In the data rows, the value 128 means zero.
Here is a table of points, one per row:
array([104., 116., 115., 125., 158., 126., 138., 163., 100., 141., 104., 158., 155., 105.,  89., 105., 104., 148., 153., 146.,  67., 151., 140., 144., 120., 144.,  55., 136., 165., 142.,  87.,  84.])
array([107.,  95.,  69.,  58., 115., 159., 149.,  82., 135., 149., 102.,  72., 120., 168., 132., 128., 140., 127.,  86., 146., 159.,  88., 137.,  89., 143., 128., 142., 156., 176., 200.,  76., 114.])
array([179., 171., 188., 143., 136.,  84., 127., 145., 107., 101., 148., 165., 195.,  67., 202., 147., 111., 135.,  81., 175., 146., 136.,  38.,  86., 116.,  43., 145., 115.,  29., 108., 164., 113.])
array([136., 151., 192., 170., 167.,  55., 139., 177., 110.,  81.,  98., 193., 183.,  64., 125., 158., 125., 177., 150., 101.,  89., 193., 127., 132., 116.,  80.,  91., 117.,  82.,  41., 217., 146.])
array([ 94.,  94., 113., 148., 155., 180., 113., 179.,  83., 126.,  84., 126.,  90., 166.,  55., 135.,  96., 132., 161., 115.,  93., 128., 142., 165., 122., 153.,  50., 107., 227., 135., 111., 114.])
array([122., 103., 150., 149., 137.,  89.,  74., 169., 130.,  53., 150., 120., 112., 142.,  93.,  82., 117., 140., 155.,  19., 153., 185., 143., 194.,  81., 147., 140.,  51., 126.,   9., 195., 191.])
array([ 66., 154.,   0., 161., 111., 216., 160., 126., 105., 176.,  76.,  90.,  80., 170.,  37., 119.,  95., 165., 110., 105.,  63., 128., 196., 182., 154., 179.,  91., 124., 225., 193.,  92.,  75.])
array([117.,  95.,  79., 108.,  99., 144., 119., 127., 134., 167., 134.,  62.,  59., 163., 148., 121., 145.,  85., 121., 142., 128.,  78., 137., 126., 132., 165., 147., 139., 137., 147.,  63., 138.])
array([103., 143., 136., 157., 100., 121., 133.,  81., 143., 131., 134., 115., 140., 137., 122., 119., 153., 167.,  95.,  89., 142., 160., 162., 141., 131., 125., 152., 115., 127., 115., 170., 157.])
array([132., 137., 102., 124., 152., 110., 130., 148., 109., 117., 126., 126., 144.,  96., 101., 109., 112., 137., 129., 153., 145., 146.,  88., 147., 110., 134.,  90., 100., 155., 131., 102., 106.])
array([142., 130., 173., 143., 107.,  84., 149., 134., 155.,  90., 162., 112., 133., 140., 145.,  82., 137., 140., 125.,  88., 176., 170., 120., 112., 133., 134., 165., 104., 112., 105., 146., 202.])
array([138., 113., 115., 123., 120., 179., 105., 140., 109., 151., 110., 116., 112., 126., 119., 134., 107.,  77., 176., 173.,  74., 102.,  66., 157., 105., 145.,  71., 157., 156., 104., 123.,  59.])
array([115.,  88., 104.,  76.,  94., 157., 105., 135., 139., 157., 126.,  71., 101., 149., 171., 125., 117.,  68., 101., 179., 153.,  64.,  97.,  91., 106., 106., 118., 139., 133., 162.,  40.,  84.])
array([123., 130., 145., 130.,  90., 139., 142.,  98., 159., 145., 174., 100., 127., 146., 186., 111., 143.,  94., 113., 156., 158.,  96., 136.,  94., 123., 142., 182., 135., 108., 149.,  85., 154.])
array([ 86., 124.,  84., 165.,  90., 162., 132., 117., 148., 155., 112.,  93.,  95., 200.,  20., 108., 148., 168.,  88.,  63., 113., 166., 223., 172., 175., 198., 132., 135., 129., 145., 107., 187.])
array([103., 142.,  86., 159., 112., 139., 137., 104., 127., 174., 118., 115.,  45., 193.,  43., 138., 181., 164., 126.,  79., 107., 173., 232., 139., 200., 192., 155., 150., 148., 111., 149., 212.])
array([186., 153., 174.,  93., 222.,  90., 161., 163., 106.,  86.,  96., 184., 161.,  98., 151., 175., 121., 167., 162., 134., 109., 128., 124.,  87., 141., 106.,  87., 126.,  88., 120., 131., 121.])
array([151., 149., 143., 111., 179.,  78., 143., 150., 109.,  76., 102., 151., 194., 120.,  70., 108., 144., 241., 101.,  50., 134., 185., 130., 177., 109.,  77.,  74.,  71., 127.,  81., 172., 115.])
array([150., 122., 174.,  74., 167., 113., 159., 108., 132., 107., 102., 164., 134., 116., 207., 162., 127., 113., 158., 162., 148.,  92., 109.,  77., 115.,  87., 133., 145., 118., 144., 133., 110.])
array([143., 133., 102.,  96., 159., 159., 127., 134., 121., 147.,  90., 150., 118., 100., 145., 155., 106., 114., 144., 185., 112.,  99.,  93.,  89., 117.,  91.,  92., 160., 152., 163., 104.,  79.])
array([179., 110., 185.,  97.,  52.,  72., 125.,  67., 152., 135., 195.,  88., 123., 120., 255., 118., 164.,  86.,  86., 157., 206.,  69.,  94.,  97., 109.,  75., 255., 121.,  96., 124., 135., 160.])
array([140., 121., 141., 125., 114.,  93., 189.,  82., 178., 145., 189., 159.,  82.,  93., 240., 149., 170., 110., 113., 106., 157., 133., 125.,  97., 140.,  75., 208., 143.,   3.,  86., 150., 207.])
array([ 96.,  92.,  26., 114., 132., 223., 134., 136.,  92., 199.,  93., 108.,  77., 151.,  92., 172., 122.,  91., 153., 164.,  68.,  74., 140., 140., 137., 140.,  52., 175., 207., 192.,  66.,  32.])
array([131.,  90.,  97.,  67., 139., 181., 134., 105., 132., 141., 102.,  99.,  90., 165., 171., 158., 145., 106., 142., 169., 121.,  46., 138., 103., 134., 124., 118., 166., 176., 163.,  82.,  88.])
array([151., 115., 157., 123.,  64., 120., 122.,  76., 175., 129., 192.,  90.,  84., 145., 248., 133., 129.,  17., 126., 162., 199.,  56.,  86.,  90., 120., 106., 221., 154., 124., 152., 106., 148.])
array([152.,  92., 169., 103., 160., 147., 151., 148., 160., 107., 161., 196., 107.,  40., 220., 145., 119., 127., 149., 127., 112., 109.,  84., 130.,  93.,  49., 147., 117.,  52.,  53., 165., 108.])
array([122., 158., 117., 105., 102., 106.,  92., 153.,  99., 162., 150., 103., 145., 105., 126., 103., 109., 139.,  72., 190., 117., 113., 112., 118., 128., 122., 108., 107., 116., 183.,  89., 122.])
array([122., 137.,  76., 136., 129., 173., 155., 128., 127., 154., 112., 151., 146., 123.,  77., 140.,  98., 100., 131., 159.,  92., 106., 134., 110., 151., 152., 104., 186., 143., 189., 103.,  67.])
array([108., 147., 118., 149., 124., 110., 102., 127., 150., 118., 123., 118., 142., 163.,  33., 123., 143., 142., 102.,  96., 121., 144., 182., 127., 144., 202., 123., 121., 128., 148., 130., 182.])
array([155., 149., 208., 147., 129.,  49.,  89., 119., 150., 111., 141., 184., 166.,  71., 201., 144., 125.,  79., 146., 185., 173., 110.,  86.,  92., 101., 132., 147., 140.,  76., 135., 122., 126.])
array([114.,  91., 168., 158., 141., 130., 125., 109., 150.,  88., 145., 149.,  62., 148., 130., 162., 155., 123., 172.,  19., 126., 181., 179., 162., 142., 127., 156., 103., 115.,  12., 228., 178.])
array([128., 150.,  70., 176., 101., 136., 122.,  92., 123., 154., 152., 152.,  98., 188.,   0.,  89., 173., 173., 120.,  43., 102., 174., 233., 160., 176., 214., 166., 139., 126., 137., 167., 196.])
array([149., 124., 143., 129., 160., 131.,  98., 179., 121.,  82., 116., 200., 158.,  73., 128., 172., 107., 143., 161.,  80., 104., 156.,  85., 178.,  95.,  77.,  66., 115.,  93.,  43., 199., 109.])
array([ 96., 170., 130., 144.,   0.,  71.,  45., 106., 139., 103., 165.,   0., 201., 203.,  55.,  21.,  84., 135.,  35., 177., 231., 115., 114.,  79., 162., 246., 207., 104., 209., 255.,  12., 167.])
array([162., 136., 119.,  98., 117., 148.,  79., 158.,  95., 142., 130., 115., 151., 140., 126., 115.,  87.,  78., 141., 178., 136.,  78.,  73., 111., 107., 153.,  99., 119., 153., 187.,  56.,  71.])
array([112., 148., 155., 164.,  76., 134., 162.,  97., 144., 186., 170., 112., 134., 130., 139., 113., 147., 112.,  83., 166., 142., 134., 155.,  62., 177., 159., 186., 190.,  87., 180.,  76., 175.])
array([128., 116., 140., 162., 156., 172., 166.,  97., 147., 129., 142., 156., 101., 135., 145., 178., 171., 124., 206.,  99., 103., 142., 188., 155., 141., 102., 163., 145., 143.,  49., 205., 153.])
array([156., 173., 153., 208., 193.,  98., 127., 191., 106.,  80., 127., 239., 225.,  23.,  90., 133., 100., 185., 180., 102.,  56., 225.,  63., 184.,  78.,  70.,  59.,  70.,  83.,   0., 255., 108.])
array([108.,  70., 176., 102., 135., 159., 165., 120., 149., 151., 118., 122.,  88., 125., 183., 121., 130.,  93., 123., 165., 130., 106.,  95., 130., 124.,  71., 136., 176.,  81., 112., 147., 127.])
array([153., 161., 151., 131., 176.,  50.,  87., 183., 102.,  52.,  97., 139., 217.,  93., 104.,  85.,  68., 116., 162., 172., 160., 162.,  44., 116.,  87., 155.,  81.,  60., 156., 159.,  99.,  95.])
array([146., 125., 114.,  82., 175., 147., 129., 137., 106., 130., 127., 102., 142., 111., 206., 150., 111., 100., 143., 191., 119.,  92.,  88., 103., 117., 102., 116., 128., 139., 161.,  77.,  59.])
array([139., 126., 192., 134., 142.,  98., 169.,  87., 169., 102., 127., 166., 132.,  92., 182., 146., 185., 174., 118.,  55., 160., 140., 165., 159., 136.,  64., 194., 124.,  35.,  50., 233., 171.])
array([ 72., 160., 107., 174., 105., 133.,  99., 125., 104., 138., 119.,  92., 168., 182.,   0., 104., 155., 201.,  96.,  57., 118., 200., 190., 183., 159., 190., 109.,  99., 177., 136., 153., 152.])
array([118., 128.,  72.,  93., 147., 168., 126., 132., 103., 160.,  93., 134.,  97., 147.,  85., 136., 107., 119., 137., 153., 107., 100., 137., 145., 126., 147.,  93., 145., 195., 173., 103.,  71.])
These points spread out most along one direction. Take the direction at right angles to it along which they spread out most. Go by this last direction. How far along it is each point below, from 0 to 99? 50 is the average, and the first point above lies past it. One standard deviation of the points above along it is 16.
array([142., 130., 173., 143., 107.,  84., 149., 134., 155.,  90., 162., 112., 133., 140., 145.,  82., 137., 140., 125.,  88., 176., 170., 120., 112., 133., 134., 165., 104., 112., 105., 146., 202.]) --> 51
array([140., 121., 141., 125., 114.,  93., 189.,  82., 178., 145., 189., 159.,  82.,  93., 240., 149., 170., 110., 113., 106., 157., 133., 125.,  97., 140.,  75., 208., 143.,   3.,  86., 150., 207.]) --> 34
array([155., 149., 208., 147., 129.,  49.,  89., 119., 150., 111., 141., 184., 166.,  71., 201., 144., 125.,  79., 146., 185., 173., 110.,  86.,  92., 101., 132., 147., 140.,  76., 135., 122., 126.]) --> 30
array([186., 153., 174.,  93., 222.,  90., 161., 163., 106.,  86.,  96., 184., 161.,  98., 151., 175., 121., 167., 162., 134., 109., 128., 124.,  87., 141., 106.,  87., 126.,  88., 120., 131., 121.]) --> 48
array([115.,  88., 104.,  76.,  94., 157., 105., 135., 139., 157., 126.,  71., 101., 149., 171., 125., 117.,  68., 101., 179., 153.,  64.,  97.,  91., 106., 106., 118., 139., 133., 162.,  40.,  84.]) --> 30
array([112., 148., 155., 164.,  76., 134., 162.,  97., 144., 186., 170., 112., 134., 130., 139., 113., 147., 112.,  83., 166., 142., 134., 155.,  62., 177., 159., 186., 190.,  87., 180.,  76., 175.]) --> 40
array([117.,  95.,  79., 108.,  99., 144., 119., 127., 134., 167., 134.,  62.,  59., 163., 148., 121., 145.,  85., 121., 142., 128.,  78., 137., 126., 132., 165., 147., 139., 137., 147.,  63., 138.]) --> 42
array([103., 143., 136., 157., 100., 121., 133.,  81., 143., 131., 134., 115., 140., 137., 122., 119., 153., 167.,  95.,  89., 142., 160., 162., 141., 131., 125., 152., 115., 127., 115., 170., 157.]) --> 58
array([132., 137., 102., 124., 152., 110., 130., 148., 109., 117., 126., 126., 144.,  96., 101., 109., 112., 137., 129., 153., 145., 146.,  88., 147., 110., 134.,  90., 100., 155., 131., 102., 106.]) --> 52
array([122., 103., 150., 149., 137.,  89.,  74., 169., 130.,  53., 150., 120., 112., 142.,  93.,  82., 117., 140., 155.,  19., 153., 185., 143., 194.,  81., 147., 140.,  51., 126.,   9., 195., 191.]) --> 70
array([108., 147., 118., 149., 124., 110., 102., 127., 150., 118., 123., 118., 142., 163.,  33., 123., 143., 142., 102.,  96., 121., 144., 182., 127., 144., 202., 123., 121., 128., 148., 130., 182.]) --> 66
array([ 96.,  92.,  26., 114., 132., 223., 134., 136.,  92., 199.,  93., 108.,  77., 151.,  92., 172., 122.,  91., 153., 164.,  68.,  74., 140., 140., 137., 140.,  52., 175., 207., 192.,  66.,  32.]) --> 51
